Rows swapped in pairs by one turn or mirror: which row each one swaps with
The rows were stretched afterwards, more along some directions than others.
Z748: [  6   9  -3  -3  -6  12   9 -23  26 -14  35 -19  24 -14 -19   6  -2 -12
 -14  -1 -14  19]
Z546: [ -2  10 -23  18  27  -3 -10  -7  27 -33  13  32  -8  13  11  20 -10 -23
  -1  15  -4  -6]
Z752: [  2  26 -32  23  23   8 -10   4  25  -1  23  45  11   6  -8  12  -4  -3
  12   4   1 -24]
Z167: [ 26   7 -16  36   0   3  -4 -38  24 -25   0   3  24   5  26  -1 -21   1
  16   5 -13 -14]
Z916: [ 22 -10   4   6 -10 -18   7 -35   6 -28  -4   5   7   1  16 -19  -4  11
   6  -1  -6  20]
Z837: [-17 -11   5   1 -39  -9   9 -41   1  -1   7  10   7 -21   8 -13  -3  -1
 -21   2  -3  12]
Z313: [ -2  -1  -1   4  -5 -16 -12 -28   7 -41   4  18 -10  27   3  11  -3 -11
   3   3 -15 -11]
Z840: [ -6  26  10  18   2   7   6   4  22 -13   8 -14  15   8 -12   2 -31  -5
 -12   1 -18  -5]
Z23: [-29   6   6   3   3  17 -25  -2   1  -6  12  20  -1  -5 -11  32   7  -9
 -19 -12  -5   6]
Z386: [  2   4 -15  10  14  -2  -3  -9  19   8   9  39 -14 -15   0   9  17   2
   6  -7  10  -3]
Z66: [  3  11  -8  -6 -11 -15 -20   5  -3 -17   4  20 -24  22 -26   6   7  -1
  -8   3  -3  -5]
Z97: [-10   8  -7 -15  10  13  -2  -1  13  -3  29  33  -5   3 -34  29   7 -14
 -10 -10  -8   4]
Z82: [ 33  19 -17   7  11   5 -14   1   6 -17  26  20  -2  15 -22  -6  -2  -6
  14   0   1 -15]
Z977: [ 19 -21 -26 -13  -4 -19   7 -14  14   2   8  10   9   0   0   4  -3  -1
  -7   1   0  13]
Z323: [  3  13  -4  -3  -3  -6 -10 -14  10  -1  30  28  -9 -17 -17   3  23   1
   0 -12  13  19]
Z756: [  7  15   9  22   1  -4 -16   2   3 -12   2  31 -27   9 -13  -3  10   7
  13 -10   5  -2]
Z177: [  3  -9 -30   2 -17 -12  -3 -45   4   1  10  15  21  -5  14 -17 -20   7
   2  -9 -11   7]
Z137: [ 25   7   2   9  16 -10   3 -11  21 -16   8   5  -5  12  -7  23  -1   0
  -8  10  -5   3]
Z833: [  0  -8  15  -5 -27 -18   9 -24  11  -6   8 -29   3 -19 -11   0  11  11
 -14  -9 -21  35]
Z138: [  0  15   4   3  -4   8  -8 -36  15 -28  22 -11   0   7   9  -9 -20   0
  -4 -21  -6  -6]
Z309: [ 11   2  17  21   4 -14  -4  -3 -16  -8   0  37  -9  12  -9  10   6  22
   5   1  -9 -16]
Z586: [  8 -19 -28 -16 -11 -21   1 -27   8   6  18  31  -1   8  -6  -4   2   4
 -20   9  13  -6]
Z651: [  3   2 -10  13   6  -8  -3  -5  17  -5  26  26 -10  17 -11   6  -7 -16
   2  -9  11   9]
Z388: [ 21   3 -30  16  14   0   1 -17  25   8   4  -3   1  -2  16 -29  -5  -2
   7 -19   4  -6]
Z486: [  8   4 -19  13  -8 -10  -1 -25  16 -29   1  -4  -5  29   1  10 -20  -9
 -12   6 -12 -28]
Z178: [ 16  -8   2  11 -12 -16   7 -38  13  -6  10  -8   4  13   3   0  -8  18
  -4   0 -16 -30]
Z643: [ -9  15  -9  15  23 -10  -3  -8   6 -26   6  21  -7  21  -1  10 -21   4
  -6   1 -21 -10]
Z60: [  9   1  11  -5  11 -10 -12  -7 -10 -10  30  -7 -15   9 -22  23  11   9
  -9   2 -32   7]
Z369: [ 10  24   1  -1  18  -3  -1  -4  27 -12  38  -6  -9  12 -22  12 -15  11
  -4  18 -11 -20]
Z996: [ 11  13  22  24  13  14 -14   4  -8  -3  -7   7   2 -10   4   1   0  23
   5 -18  -5   3]
Z364: [  1  22  20  22   5  11  13  -1  31 -17   9 -15   6  13  -4   3 -27  -8
  -6  -4  -7   0]
Z503: [  2  29 -22  45   3   7  12 -31  29 -15  16   5  10 -11  14 -22 -17   3
   1   1  -3 -10]
Z929: [ 26  20 -10  20  31   7  -7 -22  32 -39  15  33   9  23 -13  27  -4  -6
   8  -6   4 -17]
Z3: [ 12  14 -22   3   6  28 -16 -12  13  -3  27  33   7  17 -13  13  -6  15
  11  16  -9 -37]
Z473: [ 10 -10  -5  26  17  -8   3 -14   4  -9  -5  16 -19  -2  19 -14 -15   3
   7   5  -5 -11]
Z968: [ 29  11 -17  10  -8   5  -2 -50  39 -27   9   7   9  -7  22 -29 -20 -18
  24 -15   9 -19]
Z36: [ 26  10  -8  14 -20  11   8 -39   4  -6  10   5   0  -7  -2 -32 -13   8
  10 -18  -2  -5]
Z471: [ -2   0  24  10  26   5 -10   3  15 -27  32  13  14   9 -27  38   7  24
   2 -11 -29   5]
Z654: [ 15  -7 -20  -2 -28 -11 -11 -48  23  -8  15  -2  -6   2  12  -2  -9 -24
   4   1  -3 -13]
Z85: [  7  11 -12  17  -3  -8  -3 -10  -3   4  13  26 -10 -21  -6 -11  17   1
   9 -13  11  25]
Z243: [ -7  19 -34   8  26  13 -13  -1  30  -6  12  17   5  27 -15  21  -2 -18
 -21  -5   1 -21]
Z760: [  1  21  -4  15   2  -4 -12 -18   4 -30   8  24  -7  21   5   0   3  -7
 -20 -11   9  -5]
Z158: [ 17   7   1 -11  23   7 -19  -2   7  -8  25  24  15  16 -16  25  -1  15
   8 -20  -2  -1]
Z346: [  0  -2 -19  12   2 -18  -1  -8   6   2  27  23  -1   3 -15  -2  -6  -7
  -6  -7   1  22]
Z298: [  9  -8 -13 -29 -32   1 -13 -32  -5  11  25  -8  14 -13 -10  -8  -2   0
 -17   5 -12  16]
Z883: [  5   8 -11   7 -16   9 -16 -24  11 -30  18  20   7   4  -2 -29 -19  11
  -4  -3   5  -5]
Z843: [-20  11  24  11 -15   7   2 -14  24 -12   6  -5  -2 -14 -12  11   7   0
 -15  -8 -11  22]
Z38: [ 12  40  23  21 -10  13  -8 -17  17 -18   9  -8   5  -3 -10   2  -1  12
   9 -12 -10 -21]
Z970: [-11  42  13  21  -1  19  -5   3  13 -16  -1  -2   4  -3 -14  14  -5  -6
  -3  -2 -12 -13]
Z778: [ 20  -6 -27  -3 -25 -13  -7 -56  17   9  49  -1  12  -4 -13  -4  -5  14
   4   4  -3  -3]
Z802: [ -9 -14 -22  10  -6  10 -11 -32  10  -1   4  28  23   7  -6  30 -12  -6
 -19  11  -7 -12]
Z63: [  5  25 -12  34 -13  13  -5 -38  21 -11  -5  14  -1   1   7  -2  -7   5
   1  -4   1 -35]
Z132: [ -2  -6 -15  14   2   6   8 -40  16  -9  42   8 -15 -12   5  -6   6  12
   2   5 -13   6]
Z399: [ 16   4  17  -2  -1  -2  -7 -11  12  -1   5   0  20  -7  14   1   8   6
  11 -26 -11   0]

Swapped with Z399: Z760
Swapped with Z386: Z63
Swapped with Z177: Z643
Swapped with Z996: Z23
Swapped with Z503: Z752
Swapped with Z137: Z654

Rows swapped in pairs by one turn or mirror: which row each one swaps with
The rows were stretched afterwards, more along some directions than others.
Z995: [-12  -8 -14   2 -37  24 -36 -21 -15  17 -41  14  22  32  58 -38]
Z294: [  2  -7 -33  53  11  30 -36 -27  -4  -2 -50   1 -21  -2   7 -31]
Z332: [  9 -42 -12  48  -6  17 -48 -14  10  16 -22  28  12  -2  54  -1]
Z95: [ 14 -23  -7  48  18  13 -38 -27  -4  10 -34 -31 -30  17  32 -40]
Z354: [-12 -11 -20   7 -30  17 -38 -20 -14  18 -39  19  31  29  64 -42]
Z505: [ 14  -6 -21  30  -9 -18 -45  -8 -24  27  -7  18 -22  18  42 -39]
Z555: [ 42 -25 -11  43  -9   2 -42  19   7  11  -7  38   4 -27  58 -37]
Z560: [ 10 -10 -25  30  -9 -27 -43   2 -25  18 -17  11 -18  19  46 -53]
Z165: [ 11 -43 -11  53 -11  15 -45 -16  11  12 -25  23  15  -2  56  -4]
Z820: [ -5 -13 -16  65  14  44 -29 -30  -6 -14 -42 -11 -40   8  19 -37]
Z697: [ 10  -4 -12  34 -13 -15 -39  -6 -28  19 -11   5 -19  21  48 -48]
Z426: [  8 -22 -13  43  25  18 -39 -27  -8  10 -34 -28 -33  19  25 -38]
Z306: [ -6   3  -9   1 -26  36 -26 -25 -15   8 -45  12  25  33  55 -46]
Z565: [ 14  -4 -12  25 -16 -15 -48 -10 -28  17 -11  10 -22  28  47 -45]
Z853: [ 38 -25  -4  20   1  10 -35  30  -7  -5 -18  32 -15   7  79 -37]
Z698: [  9   9 -16  43   4  34 -22 -18  -2  -9 -52  -8 -27  13   8 -32]
Z396: [ 35 -30 -13  57  -2   2 -59  -1   9  23 -12  46  -7 -33  57 -34]
Z732: [ 10  -1 -12  24 -13 -18 -38  -4 -27  22 -15   4 -17  27  42 -47]
Z239: [ 21  -1 -14  30  -6 -12 -33   1 -29  11  -8  12 -15  14  49 -45]
Z162: [-13  -5 -10   9 -36  26 -37 -31 -15  15 -40  17  28  38  57 -45]
Z114: [ 29 -32 -12  54 -12   6 -51   0  20  31   0  33   0 -21  60 -27]
Z663: [ -3  -4 -35  58   5  29 -27 -28   3   1 -37 -13 -24  13  -1 -18]
Z240: [  5  -4 -17  12  17  42 -12  -4 -20 -31 -56 -22 -25  38  32 -48]
Z784: [-14  -8 -18   5 -34  17 -40 -26 -11  15 -49  21  24  38  55 -47]
Z814: [  7  -3 -18  26  -6 -14 -44 -15 -29  16 -21   2 -17  31  47 -52]
Z235: [ 10 -42 -21  68  -1   5 -60   6  12  25   4  34  -5 -24  62 -33]
Z287: [ 24 -43  -5  68  -4  18 -48   5   8  10  -2  38 -11 -31  72 -35]
Z292: [-10  -4 -13   2 -37  18 -36 -25 -16  17 -40  19  30  41  52 -43]
Z77: [-12   1 -10  57  -2  41 -34 -36  -4   7 -35 -15 -25  25   1 -21]
Z382: [-22  -8 -29  63  14  38 -41 -36   0  -1 -42 -14 -33  21   7 -33]
Z252: [ 20 -29  -1  59 -13   9 -53   2   6  30   8  27  -3 -14  50 -26]
Z647: [ 10  -4 -24   7  16  40 -14   2 -21 -27 -53 -17 -22  39  36 -50]
Z559: [  9 -45 -18  52  -5  18 -45 -14  10  12 -21  24  14  -8  54  -2]
Z283: [ 36 -30   1  24   2   8 -34  29  -5  -6 -14  30 -12   0  81 -38]
Z826: [-13  -6 -24   2 -30  27 -35 -29 -12  22 -40  20  24  33  47 -37]
Z978: [ 11 -22  -9  48  22  20 -41 -32  -3  10 -33 -27 -34  15  31 -36]

Swapped with Z647: Z853
Swapped with Z565: Z995
Swapped with Z252: Z77

